Rotation paths and how fast each direction turns (degrees per step):
Each turn is a multiple of 5 degrees from 10 to 175, or 0.
Each row of a path follows its step; steps can be skipped.
Rotation 1:
step 0: [ 3.42 -0.17  2.02  2.23  1.92 -0.38  2.72 -2.66  0.44 -1.55 -3.48 -0.76
 -2.03 -0.80 -2.37 -1.17 -2.30  2.49 -0.59  0.98 -2.09 -3.95 -1.28 -1.14
  3.00 -0.11 -2.58  0.29  0.92 -0.18  2.29 -3.03 -4.46  2.85  1.33  1.85
  0.00 -1.98  0.87 -0.98  0.34 -1.78  1.14  0.66  1.05 -0.76  0.77 -0.69
 -2.16 -2.07 -3.63  2.01]
step 1: [-1.66  0.20  2.57  0.14  2.22  2.17 -5.90 -0.23  0.01  0.62  0.41 -3.57
 -2.34 -0.37  1.54 -1.96  1.70  0.92  0.06  1.47 -1.05  3.48  3.59  0.43
  0.80  2.13 -1.59 -1.24 -0.25  0.75  1.13  2.79 -0.70 -2.72  1.30 -3.02
 -1.44 -3.20  4.86  0.45  1.18  1.11  1.13  0.76 -2.23 -1.42 -0.13  0.01
  2.21 -1.15 -1.82 -1.13]
step 2: [-1.16 -1.31  1.32  2.21 -2.06 -0.69  0.75 -1.03  4.10  1.90 -1.76 -2.66
  1.04 -0.33 -1.86  0.85 -0.42  4.23 -3.89  0.01 -2.20 -1.59  1.30 -0.90
 -2.34 -0.48 -2.03  2.63 -0.39 -2.09 -1.66 -0.43 -0.34  3.35 -3.48 -1.61
  2.97 -1.86 -0.02  0.62  0.00  2.90  1.54 -3.35  1.31  2.18  2.35  1.62
 -1.01  0.27 -0.02  2.61]
step 3: [-3.25 -1.44 -1.53  1.77  2.43 -0.31  0.82 -2.78  0.96  2.55  1.39 -1.88
 -0.71 -1.92  6.61 -0.78  1.77 -0.64  1.95  2.85  2.46 -2.26  1.34  0.95
  3.30 -1.21 -0.95  3.13 -0.81  1.21  2.42 -3.19  0.12 -0.96  0.08  1.24
  0.98 -0.59  0.26  2.34  1.26 -0.79 -0.22 -0.90 -0.56 -3.94 -0.76  0.59
  2.11 -0.58 -2.34  1.14]
step 4: [ 2.88 -2.71  1.72  0.51 -3.81  0.54 -1.38 -3.17  0.63 -0.38  2.03 -1.50
 -3.32  2.54 -0.73  1.12 -2.63  5.16 -3.22 -0.74  1.44  0.72 -0.72  0.23
 -0.65  1.48 -1.81  3.60 -0.11  0.49  3.51  1.15  3.45  0.63  2.51 -1.56
  0.90  0.81  1.01  1.64  1.81 -1.32 -2.33  1.84  1.85  1.91  1.68 -0.08
 -0.13 -1.92  0.24 -0.95]
step 5: [-2.16 -1.15 -0.19  0.94  0.57  1.51  1.15  0.84 -1.17 -0.79  0.43 -0.81
 -2.86 -2.69 -1.63  0.31  2.87 -1.55  0.15  1.92  1.72  3.48  3.86 -1.76
  3.18  2.31 -0.85  2.85 -1.49  1.42  3.10 -2.08 -2.52  1.63 -2.03 -1.44
  0.88  0.97  1.49 -1.33 -0.67  2.58 -0.79 -0.72  3.03 -1.02 -1.93 -0.17
 -1.25  5.30  1.15  2.63]
step 6: [-1.11  0.42  3.01 -0.42  0.34 -4.41 -1.61 -1.13 -0.07 -0.56 -3.72  2.66
  1.30 -2.80  1.79 -0.12 -3.57  3.06 -2.56  2.64  1.95 -0.82 -1.77 -0.23
  2.47  2.60 -0.48  2.73 -0.88  0.56  1.67  0.36  0.64  0.68 -0.59 -1.07
 -1.35  1.25  0.11  2.56 -0.65  1.88  2.05  2.43 -3.09  1.85 -0.64 -1.56
 -0.83 -4.20  0.39  2.51]
step 7: [-2.24 -0.77  1.14  2.13  1.04  2.53 -0.79 -0.73  1.10  3.64  0.54  0.22
 -5.08  3.54  1.40 -4.67  0.69  1.27  3.35 -2.67  0.16  0.30  0.25 -0.40
 -0.77  3.65 -1.52  0.84  0.76  1.77  0.79 -2.50 -0.28 -1.99 -2.17  0.34
  1.17 -1.10  0.70 -3.68 -2.58  1.45 -1.31  0.06 -0.07 -0.55  0.95 -3.00
 -2.07 -1.28  2.11  0.78]
step 9: [ 2.76 -0.03  1.24  0.30  2.96 -0.56 -2.49  1.09 -0.50  0.96 -0.16  2.25
 -1.46  3.70  1.30  1.56  1.56  0.93 -1.31  0.00  2.48  3.27 -0.30  1.58
  3.02 -2.56 -2.89  2.77 -1.40 -3.00 -0.73 -3.63 -1.05 -0.96 -1.12  3.03
  0.35 -1.56  1.45  1.39 -2.09 -0.19 -0.88 -2.99 -0.82 -3.23  2.63 -1.43
 -0.56 -0.49 -0.45  4.04]
Speeds:
[ 0.07  0.63 -0.25  0.53 -0.73  0.40  0.06  0.24 -1.14 -0.96 -0.20  0.51
  0.03  0.34 -0.72 -0.37 -0.17  0.36 -0.11 -0.70  0.63  0.02 -0.18  0.42
  0.39 -0.18 -0.04 -0.25 -0.74 -0.04  0.77 -0.51 -0.45  0.19  0.12 -0.86
 -0.26  1.17  0.47  1.35  0.16 -0.58 -0.11 -0.04  1.23 -0.69 -0.83  0.02
  0.21  0.09 -0.32  0.23]
65
[-0.03 -0.55  0.75  0.33  1.30  0.12 -0.50  0.32 -0.55 -0.05  1.31  0.01
 -0.29  0.92  0.94  0.14  0.06 -0.38  0.11 -0.24 -0.77 -0.18 -0.08 -0.49
  0.34 -0.51 -0.34 -0.29 -0.36  0.48  0.00 -0.45 -0.41 -0.54 -0.87  0.30
 -0.73  0.40  0.10 -0.34 -0.23  0.99  0.01 -0.03  0.73 -0.69 -0.29  0.11
  1.09  0.67  0.63  0.08]
175
[ 0.05  0.18 -0.04 -0.13 -0.45 -0.84 -0.06  0.70  0.39  0.70 -0.17 -0.36
  0.99  0.49  0.37 -1.05  0.63  0.34  0.35 -0.52  0.55 -0.38  0.06  0.40
  0.33  0.03  1.12  0.27 -0.28  0.34 -0.18  0.38 -0.87  0.41 -0.95 -1.60
 -0.51 -0.17 -0.45  0.03  0.34  1.12  0.55 -0.03 -0.50  0.09  0.15  0.09
  0.14 -0.40  0.35  0.52]
85
[-0.14  0.15  0.00 -0.26 -0.04 -0.51  0.33 -0.21  0.85  0.52  0.02 -0.10
 -0.11  0.38 -0.34 -0.27 -0.78  0.22  1.27  0.77  0.10  0.92  0.64 -0.20
 -0.31 -0.14  0.12 -0.31 -1.13 -0.01  0.08 -0.36 -1.18  0.39 -0.09  0.75
 -0.01 -0.28 -0.63 -0.45  0.28 -0.49  0.20 -0.35  1.48 -0.87  0.17 -0.04
 -0.94 -0.35  0.61 -0.36]
155
[-0.87  0.18 -0.37  0.06  1.32 -0.13  0.44 -0.92 -0.72  0.19 -0.35  0.88
  0.43  1.35  0.05 -0.08 -0.13  0.72  0.69  0.59 -0.07 -1.17 -0.30 -0.53
  0.63 -0.56  0.60  0.58  0.41 -0.71  0.86  0.18  0.35  0.01  0.45  0.32
 -0.14 -0.08 -0.55  0.38 -0.38 -0.05  0.38 -0.41 -0.49 -0.10 -0.22  0.09
 -0.55 -0.45 -0.18  0.25]
110
